In the data rows, 500 means zero.
Some points:
563,440,395,616,502,427,334,455,468,260,479,495,512,490,592,604,440,525,396,681,407,360,383,585,474,349,428,546,334,409,557,478,600,461,495,443,561,588,386,558,434,569,573,548,374,539,399,517,551,529,501
490,636,517,552,602,419,439,457,687,578,581,541,461,318,663,477,550,474,585,482,503,444,554,369,484,405,607,491,318,752,568,535,526,513,489,599,339,548,453,405,541,509,485,709,538,594,503,539,610,481,484
480,298,535,578,398,555,454,507,397,559,407,483,456,643,660,491,619,447,398,505,631,547,418,575,287,536,467,513,443,494,505,513,362,389,516,563,302,437,623,502,684,631,526,521,529,632,528,564,537,437,450
359,609,511,322,537,615,481,447,469,579,425,553,513,554,330,568,695,462,400,329,396,322,425,603,537,380,443,611,430,528,581,541,423,449,526,449,550,531,527,369,400,479,611,490,392,541,581,502,653,437,481
533,547,531,525,265,483,481,383,479,466,482,458,447,460,618,480,527,436,468,449,520,627,373,472,552,500,481,573,370,714,376,592,561,677,374,481,598,346,584,511,362,454,463,403,375,438,556,617,412,630,324
392,587,466,387,502,385,424,352,678,482,479,516,503,545,418,457,551,386,414,480,475,489,513,361,503,678,401,535,581,493,496,587,442,478,441,476,570,431,521,518,681,517,599,662,312,511,392,291,427,403,391
628,457,394,600,528,295,513,419,488,648,393,572,570,531,433,475,534,471,729,407,491,357,607,564,546,569,367,595,462,516,491,374,452,512,541,342,451,532,481,655,417,542,480,564,581,619,673,463,378,630,524
548,402,624,444,467,508,405,576,373,605,659,362,647,473,481,662,534,603,461,541,464,512,485,554,549,566,499,537,532,676,555,508,608,426,453,253,421,525,428,525,554,373,407,411,569,467,465,371,618,572,338
405,498,469,320,437,427,531,442,501,367,432,403,614,667,492,463,458,340,688,587,544,495,490,467,382,584,483,431,553,546,432,477,531,533,579,531,596,574,411,398,533,452,271,541,533,447,493,676,692,481,512
588,531,350,550,419,580,515,526,486,567,549,438,526,491,329,306,540,511,429,639,479,631,463,432,571,343,452,523,463,539,379,542,546,355,514,495,619,737,616,535,510,441,609,561,546,547,514,560,471,428,589
332,435,494,551,351,355,420,544,327,561,472,421,443,532,423,361,455,569,670,501,345,413,559,567,471,466,589,621,470,471,516,615,716,677,575,578,403,526,586,496,531,524,480,500,474,394,434,408,438,381,588
575,592,423,495,395,500,508,467,462,425,476,631,379,601,556,502,625,468,470,564,546,475,737,456,461,525,663,549,576,394,508,518,521,491,671,457,534,457,482,499,384,507,525,454,552,458,450,518,662,718,478
375,461,424,496,474,650,587,533,536,534,610,414,411,482,618,495,556,392,517,389,532,570,535,452,564,500,447,638,492,521,673,472,621,321,633,512,568,404,279,432,596,459,522,549,456,478,560,613,285,553,598
406,602,433,566,548,445,405,548,387,433,585,632,645,486,432,543,455,548,368,383,493,344,495,425,543,473,505,480,439,475,321,551,478,532,639,645,510,407,390,411,699,553,507,450,661,397,565,630,339,531,292
454,388,489,587,718,438,716,483,400,492,552,496,501,666,563,518,475,421,363,467,469,703,587,648,626,426,475,484,433,476,386,542,571,668,475,429,488,495,417,402,461,514,511,688,473,433,533,348,573,513,521
398,641,611,371,518,603,579,577,457,407,537,522,488,517,472,491,349,499,557,509,497,482,713,485,394,338,390,614,425,493,540,465,414,517,501,452,311,370,507,735,490,380,573,502,494,458,378,596,447,419,466
401,600,439,488,392,588,485,447,482,623,418,506,533,684,576,483,266,526,334,605,463,434,540,438,488,566,521,412,447,573,594,476,374,441,397,504,466,616,528,414,366,497,456,578,617,472,474,439,322,574,467
609,381,426,313,506,414,626,487,453,585,489,459,517,371,552,374,632,499,483,463,385,436,452,513,449,439,555,400,464,442,552,484,316,577,387,440,450,458,541,342,489,400,486,440,643,373,405,545,431,562,616
471,647,598,680,545,456,542,497,563,531,582,367,488,584,604,462,572,672,528,471,499,420,574,647,541,666,457,326,525,355,500,633,592,409,513,476,481,542,715,539,448,431,592,511,483,395,596,653,580,493,501
384,548,345,465,665,514,566,475,561,370,516,425,622,504,507,477,560,607,539,398,404,653,428,611,390,512,730,588,463,508,479,577,449,432,518,526,499,483,539,572,454,405,463,479,547,748,365,424,387,569,414
502,471,505,321,418,483,546,668,342,553,512,619,425,442,584,575,456,548,539,432,526,557,568,403,660,542,543,487,345,321,474,632,464,440,262,485,641,601,522,550,594,622,483,611,515,556,479,565,526,451,476
433,415,482,499,444,521,510,631,486,286,402,610,566,382,557,383,442,344,499,388,555,430,420,416,606,569,535,463,437,550,452,556,541,354,603,487,405,486,636,652,392,417,447,465,540,377,569,259,616,535,599
338,537,574,530,523,451,529,466,582,501,318,445,639,301,563,580,527,538,479,549,546,531,440,494,481,661,531,617,477,263,444,347,475,505,451,506,442,588,387,517,372,466,508,535,482,436,499,639,421,422,503
488,363,444,599,587,520,473,773,657,595,483,551,516,541,432,581,501,523,524,518,621,523,459,445,383,486,414,665,620,596,411,518,386,656,493,458,647,602,600,529,474,447,464,525,485,385,466,589,552,543,488
471,436,473,335,551,483,493,604,683,639,565,407,503,596,619,459,575,497,599,617,577,334,519,518,563,410,513,416,498,440,279,411,586,374,496,521,584,326,491,558,401,657,466,377,435,516,439,429,448,427,398
531,369,571,491,474,478,334,408,653,579,551,530,387,461,332,472,372,477,562,579,460,588,486,580,677,572,584,571,431,367,487,630,397,437,469,540,405,362,441,463,565,385,455,492,520,562,499,580,573,649,525
486,530,317,478,437,356,444,482,572,420,598,518,488,623,477,588,511,485,445,496,593,561,363,582,760,455,584,559,619,534,601,319,465,500,423,509,308,507,594,549,569,499,593,534,550,376,421,614,543,379,534
583,427,486,466,534,569,453,465,579,506,256,484,581,522,426,479,671,654,417,542,375,681,663,352,576,426,451,453,503,515,528,536,584,465,479,651,325,553,398,596,472,605,456,446,441,392,569,535,511,493,441
458,459,639,535,556,677,528,416,594,386,337,714,495,554,518,444,472,504,634,440,486,476,497,706,535,464,514,445,517,624,507,473,682,479,284,404,575,565,529,429,638,534,590,426,599,521,414,559,423,540,530
700,614,426,450,488,590,656,490,454,593,529,641,515,409,445,680,518,466,439,552,608,435,512,539,455,639,566,636,541,501,379,542,655,500,499,600,312,536,554,363,494,563,373,440,412,544,381,495,426,493,588
556,505,429,390,681,495,486,270,399,465,566,520,417,495,571,574,355,515,659,477,550,599,356,334,383,450,357,507,624,453,466,677,535,450,576,426,491,521,549,539,451,612,586,417,648,467,524,538,507,470,435
436,343,582,443,465,450,462,499,598,532,499,577,418,484,585,580,418,575,384,507,433,458,487,406,375,408,647,548,665,500,393,512,558,463,503,442,459,513,457,377,397,362,657,585,537,544,665,477,438,392,554
419,627,433,516,397,428,494,678,569,526,442,441,374,481,501,512,514,638,449,366,423,591,409,351,417,488,387,471,525,425,541,420,644,557,465,402,550,426,524,456,614,620,429,449,603,576,483,426,622,704,610
464,507,501,568,546,464,452,437,603,485,643,570,445,456,546,421,563,353,365,474,475,421,560,610,390,377,472,571,629,379,644,555,489,504,384,545,564,614,463,656,528,495,171,380,493,477,605,501,436,408,419
528,445,471,446,457,413,609,459,374,479,458,419,570,320,433,431,426,432,394,494,555,371,598,609,433,411,471,392,754,535,527,424,596,451,465,603,525,408,464,612,597,439,600,703,401,559,460,606,513,671,387
601,415,382,582,566,550,334,525,462,404,579,583,612,457,488,454,460,607,611,462,532,574,631,486,403,546,380,465,477,459,616,474,467,392,416,528,514,379,644,245,369,445,460,507,338,390,495,455,502,532,525
372,630,511,579,563,549,316,475,343,569,545,406,473,375,414,392,514,365,486,560,594,610,545,556,448,512,492,518,568,529,319,382,475,480,340,451,479,445,425,444,419,635,581,405,567,542,551,441,626,492,646
461,493,562,522,466,592,353,495,468,588,647,584,586,505,511,578,630,428,586,493,469,557,478,528,434,540,629,293,555,524,517,526,412,609,563,508,558,610,418,708,441,575,600,546,455,350,350,466,440,639,652
509,474,388,498,328,598,568,511,645,539,532,507,504,370,369,589,422,432,538,544,504,637,567,675,386,524,549,323,369,429,564,415,522,576,660,308,536,488,524,405,536,593,548,492,527,459,593,432,536,334,348
496,425,495,587,453,509,609,527,546,370,570,310,420,569,292,729,502,407,511,369,464,389,464,432,450,534,475,395,463,556,523,551,477,470,370,745,469,479,457,485,290,552,514,495,568,598,519,497,452,500,505
492,444,630,299,557,357,430,524,472,481,525,564,540,496,488,473,541,485,380,615,665,561,557,537,513,644,334,494,395,540,680,524,639,672,643,706,601,524,532,508,396,400,618,389,610,656,492,496,455,493,565
601,458,468,537,528,683,510,473,568,399,589,410,710,518,594,508,434,424,470,552,315,405,557,372,592,572,482,524,543,395,466,476,479,751,475,420,494,393,616,575,605,534,526,463,496,622,606,570,581,479,689
679,553,686,523,452,405,599,608,518,361,634,535,552,568,438,227,488,518,421,425,462,509,396,430,457,637,544,604,564,566,553,476,458,440,506,374,514,467,370,472,412,726,537,508,519,495,475,560,474,390,433
593,447,405,571,555,488,400,424,451,615,418,505,407,531,523,489,366,592,354,287,456,507,595,472,512,566,560,370,458,594,389,362,513,467,578,453,597,499,439,610,507,353,412,420,423,571,337,592,557,269,603
492,575,685,589,390,429,503,471,419,487,498,583,579,490,510,670,578,495,633,540,491,638,532,428,597,326,485,466,635,447,504,350,460,405,542,504,608,412,648,426,457,451,346,571,544,612,494,486,428,355,480
698,634,496,380,372,569,460,531,483,527,482,551,579,588,605,502,486,638,594,437,551,536,347,683,380,484,489,507,529,450,474,484,443,549,451,693,550,403,353,585,533,392,515,626,504,489,705,364,547,444,596
589,394,536,558,502,695,509,380,433,426,519,360,391,495,464,417,615,575,596,441,679,394,582,359,513,557,566,613,472,423,539,388,479,613,476,552,575,606,485,465,566,404,539,513,609,479,451,345,558,494,321
674,597,563,530,724,464,437,717,399,486,396,472,349,591,453,569,537,277,582,593,336,561,459,432,442,595,622,434,475,512,519,439,556,450,464,473,497,537,521,526,616,375,571,436,418,460,632,509,433,504,457
463,523,551,629,486,545,632,444,459,478,540,652,354,505,423,485,632,565,476,721,404,456,349,466,514,567,297,376,446,532,432,506,470,519,549,445,443,439,443,522,529,340,390,589,565,517,409,431,506,493,573
531,500,628,517,476,507,587,518,601,591,546,485,416,455,627,511,351,420,509,431,266,558,487,585,541,464,360,569,521,476,437,359,367,456,612,715,488,662,540,398,536,564,599,386,477,511,367,431,591,598,375
611,535,602,599,561,449,536,465,548,529,331,346,505,436,483,596,468,503,440,614,568,451,552,577,496,446,576,603,496,643,580,659,414,426,543,529,717,327,546,522,560,638,465,510,673,365,474,415,508,473,645
487,530,531,611,439,326,669,436,540,550,501,499,645,520,477,521,477,527,512,518,683,509,483,382,439,328,558,401,428,397,542,541,411,469,460,435,491,573,445,491,652,384,641,230,316,489,518,441,534,525,581
346,439,488,516,657,554,666,451,387,588,523,587,459,493,414,470,406,711,533,641,448,460,378,457,527,559,629,496,457,597,610,307,466,523,512,565,582,470,591,595,521,635,445,464,343,457,668,531,625,556,487
475,560,376,596,482,574,548,644,438,555,385,500,485,426,627,427,441,491,624,580,542,449,442,519,675,542,459,413,744,564,625,718,418,608,494,509,487,475,342,448,436,500,526,394,462,622,495,439,533,380,386
562,516,650,471,589,620,391,517,511,599,445,423,508,546,379,405,395,461,456,395,662,478,339,450,587,379,538,438,463,373,579,546,618,596,646,451,397,539,541,477,445,548,345,630,424,537,434,533,423,620,505
484,509,559,333,528,499,463,498,509,241,514,402,309,397,512,539,542,672,500,504,584,489,591,603,587,495,449,429,539,613,390,486,295,537,613,403,452,659,495,431,581,596,405,482,352,549,597,483,323,512,605
There is one direction along which these points spread out most. Take the direction at right angles to it along which they spread out most. Go by this last direction. For each point below, how far along it does it lie, from 0 to 99? 50 is the average, and the first point above lies past it. One standard deviation of the points above along it is 16.
496,425,495,587,453,509,609,527,546,370,570,310,420,569,292,729,502,407,511,369,464,389,464,432,450,534,475,395,463,556,523,551,477,470,370,745,469,479,457,485,290,552,514,495,568,598,519,497,452,500,505 : 33
436,343,582,443,465,450,462,499,598,532,499,577,418,484,585,580,418,575,384,507,433,458,487,406,375,408,647,548,665,500,393,512,558,463,503,442,459,513,457,377,397,362,657,585,537,544,665,477,438,392,554 : 69
338,537,574,530,523,451,529,466,582,501,318,445,639,301,563,580,527,538,479,549,546,531,440,494,481,661,531,617,477,263,444,347,475,505,451,506,442,588,387,517,372,466,508,535,482,436,499,639,421,422,503 : 66
392,587,466,387,502,385,424,352,678,482,479,516,503,545,418,457,551,386,414,480,475,489,513,361,503,678,401,535,581,493,496,587,442,478,441,476,570,431,521,518,681,517,599,662,312,511,392,291,427,403,391 : 54
461,493,562,522,466,592,353,495,468,588,647,584,586,505,511,578,630,428,586,493,469,557,478,528,434,540,629,293,555,524,517,526,412,609,563,508,558,610,418,708,441,575,600,546,455,350,350,466,440,639,652 : 45
419,627,433,516,397,428,494,678,569,526,442,441,374,481,501,512,514,638,449,366,423,591,409,351,417,488,387,471,525,425,541,420,644,557,465,402,550,426,524,456,614,620,429,449,603,576,483,426,622,704,610 : 46
406,602,433,566,548,445,405,548,387,433,585,632,645,486,432,543,455,548,368,383,493,344,495,425,543,473,505,480,439,475,321,551,478,532,639,645,510,407,390,411,699,553,507,450,661,397,565,630,339,531,292 : 38
628,457,394,600,528,295,513,419,488,648,393,572,570,531,433,475,534,471,729,407,491,357,607,564,546,569,367,595,462,516,491,374,452,512,541,342,451,532,481,655,417,542,480,564,581,619,673,463,378,630,524 : 39
401,600,439,488,392,588,485,447,482,623,418,506,533,684,576,483,266,526,334,605,463,434,540,438,488,566,521,412,447,573,594,476,374,441,397,504,466,616,528,414,366,497,456,578,617,472,474,439,322,574,467 : 60
533,547,531,525,265,483,481,383,479,466,482,458,447,460,618,480,527,436,468,449,520,627,373,472,552,500,481,573,370,714,376,592,561,677,374,481,598,346,584,511,362,454,463,403,375,438,556,617,412,630,324 : 24
486,530,317,478,437,356,444,482,572,420,598,518,488,623,477,588,511,485,445,496,593,561,363,582,760,455,584,559,619,534,601,319,465,500,423,509,308,507,594,549,569,499,593,534,550,376,421,614,543,379,534 : 80
575,592,423,495,395,500,508,467,462,425,476,631,379,601,556,502,625,468,470,564,546,475,737,456,461,525,663,549,576,394,508,518,521,491,671,457,534,457,482,499,384,507,525,454,552,458,450,518,662,718,478 : 23
471,436,473,335,551,483,493,604,683,639,565,407,503,596,619,459,575,497,599,617,577,334,519,518,563,410,513,416,498,440,279,411,586,374,496,521,584,326,491,558,401,657,466,377,435,516,439,429,448,427,398 : 45
346,439,488,516,657,554,666,451,387,588,523,587,459,493,414,470,406,711,533,641,448,460,378,457,527,559,629,496,457,597,610,307,466,523,512,565,582,470,591,595,521,635,445,464,343,457,668,531,625,556,487 : 70
372,630,511,579,563,549,316,475,343,569,545,406,473,375,414,392,514,365,486,560,594,610,545,556,448,512,492,518,568,529,319,382,475,480,340,451,479,445,425,444,419,635,581,405,567,542,551,441,626,492,646 : 52
